In the rows, zero is written as 128.
Each named move below is a turn or a mirror, shown by a few rows before and after it. Which moves, in which order, take the first row of each later pair to the second? The first pair is answered.
pebiv:
[114 139 134 136 146 132 107 170 111] |-> [124 126 129 139 145 126  97 164 108]
[109 155 137 135 140 114 118 177 146] |-> [135 125 119 141 138 102  90 167 139]
[105 125 126  89 154 138  92  93 171] |-> [103 131 128  91 152 140  95  94 170]
[105 126 151 151 146 121 137 148 155] |-> [125 100 139 157 146 111 115 141 150]
lif:
[127 115 120 117 130 149 129  59 168] |-> [129 121 121 119 125 150 123  56 159]
[166 125  93 113 103 126 122 115  98] |-> [152 155 109 116  96 138 139 118  89]
[118 147 101  95 121 122  97 130 123] |-> [108 161 111  94 119 131 114 133 125]
[114 153 132 134 133 160 159 149 141] |-> [124 124 120 135 148 144 156 154 156]
Sino:
[ 98 150 127  99 153 136  75  91 154] |-> [113 118 110 102 158 127 106  81 180]
[ 98 150 124  98 121 143 148 149 119] |-> [ 97 149 116  90 123 145 128 144 119]
[123 129 132 113 140 130 136 151 143] |-> [120 134 136 113 139 131 133 154 141]
[144 146 108 113  91 141 110  77 101] |-> [151 124  99 112  98 132 122  71 113]
Now pairs of rows:
Between the rows of a pair lie two moves.
[143 111 113 116 114 122 158 105 137] |-> [129 135 120 110 111 130 167 105 132] -> lif pebiv
[ 92 168 120  72 107 146 153 109 110] |-> [143  70  84  97 125 105 114  98 126] -> lif pebiv
[111 127 146 146 173 158 137 114 151] |-> [139 106 129 152 162 146  97 100 131] -> pebiv lif
[122 149 121 110 121 147 171 111 136] |-> [116 165 126 101 113 152 144 112 121] -> Sino Sino
[159 121 106 154 124 121  98 147  99] |-> [152 140 111 149 114 128 102 137  89] -> Sino lif
[109  99 147 139 152 136 163 114 171] |-> [143  77 121 141 139 123 111  92 147] -> pebiv lif
[115 157 157 128 127 114 153 158 134] |-> [155 104 130 149 125  91 120 146 129] -> pebiv Sino
[125 147 128  65 127 133  79 104 139] |-> [101 169 151  73 136 138 118 117 153] -> lif lif
[132 114 100  73 129 126  79 109 150] |-> [107 173 130  77 108 150 106 105 130] -> lif lif
[164 102 129 177 101 101 197 171 103] |-> [165 127 136 180  89 102 159 181  72] -> lif Sino
[145  81 129 137 157 105 160 119 158] |-> [162  87 126 154 135 101 159 115 131] -> lif Sino
[111 131 155 131 128 124 156 122 151] |-> [105 154 159 123 124 133 118 123 132] -> Sino Sino
[126 118 120 118 141 126  93 101 133] |-> [ 98 140 138 107 149 138 125 116 149] -> pebiv lif
[126 130 148 144 120 135 107 109 121] |-> [130 112 135 139 129 129 113 100 136] -> Sino Sino
[127 162 144 130 119 136 137 144 131] |-> [152 144 128 140 108 130 109 128 114] -> pebiv lif
[144 148 104 161  69 122 169 114  73] |-> [126 123 117 163  98 118 215 138 122] -> lif lif
[104 112 124 116 164 138 139 129 162] |-> [100 126 123 106 163 146 135 126 160] -> lif pebiv
[129 120 137 142 145 122 130 120 154] |-> [141 127 127 140 131 125 102 109 133] -> lif lif
[161 119 115 145 106 118  92 107 107] |-> [114 174 147 128 114 144 164 123 132] -> Sino pebiv
[157 105 123 128 120 111  79 128 126] |-> [113 157 156 113 129 135 165 146 152] -> Sino pebiv
[171  86  86 130 116 117 185 107 104] |-> [170 121 100 142  94 126 183 114  76] -> lif Sino
[104 110 134 116 188  99 106 129 187] |-> [133  82 114 127 180  85  93 122 174] -> Sino lif
[144 168 106  99 104 142 128 121  98] |-> [132 170 112  90 109 149 142 118 111] -> Sino lif
[135  81 148 185 142 101 160 156 143] |-> [113 145 173 184 125 117 101 171  99] -> Sino Sino
[120 103 163 105 149  85 185 176 192] |-> [170  62 140 141 133  59 110 172 148] -> Sino pebiv
[132 100 131 129 142 108 122 127 144] |-> [126 123 151 148 136 113 145 144 131] -> Sino Sino
[145 155 157 138 101 139 135 156  84] |-> [125 163 164 125 115 143 114 166  95] -> lif Sino
[104 150 159 149 133 137 128 136 124] |-> [121 133 138 142 132 130  83 121 117] -> Sino pebiv
[135 146 123 104 127 139 188 147 132] |-> [160  98 101 108 135 123 166 145 146] -> lif pebiv
[119 157 129 100 122 149 151 108 138] |-> [149  96 105 114 134 126 129 103 148] -> lif pebiv
[ 64 148 169  97 183 153 126 152 182] |-> [110  82 120  89 185 127  55 134 177] -> lif lif
[133 127 172 198  99 107 116 122  92] |-> [114 155 182 185 104 121 109 120  96] -> Sino lif
[ 96 144 140  96 131 142  93 106 126] |-> [113  98 123  97 143 131 137  95 159] -> Sino Sino
[134  91 122 146 131 114 115 157 137] |-> [103 143 146 130 131 135 127 167 131] -> pebiv Sino
[149 146 107 132 106 123 127 149  90] |-> [135 164 115 121 104 133 129 147  92] -> Sino lif
[ 87 174 162 145 133 129 114 197 118] |-> [129  86 130 158 152  98  85 191 138] -> lif pebiv
[156 102 123 107 174 126 144 181 132] |-> [167  99 120 116 165 120 126 182 115] -> Sino lif
[ 91 172 184 161 107 140 131 120 120] |-> [ 72 166 184 139 125 145 118 123 144] -> Sino lif
[112 173 142 107 119 137  66  91 126] |-> [139  99 114 107 142 117 127  69 178] -> Sino Sino
[146  96 125 167 138  88 108 209 104] |-> [108 166 153 149 124 118 136 214  94] -> lif pebiv
[129 176 108  91 112 154 177 145  93] |-> [176  81  71 116 127 118 143 138 111] -> lif pebiv
[100 122 138 118 171 132 115 176 165] |-> [122  93 128 137 168 117 119 172 165] -> pebiv Sino
[107 183 141 121 107 178 100 109 117] |-> [153  94  95 131 114 149  81  79 138] -> pebiv Sino
[105 168 147 118 126 145 149 118 143] |-> [146 139 123 137 106 127  94  89 112] -> pebiv lif
[156  93  92  90 139 132  91 114 147] |-> [175  90  88 107 119 126 112 100 133] -> Sino lif
[153  79 137 192 130 101 125 162 101] |-> [ 99 168 170 155 126 136 109 178  89] -> pebiv Sino
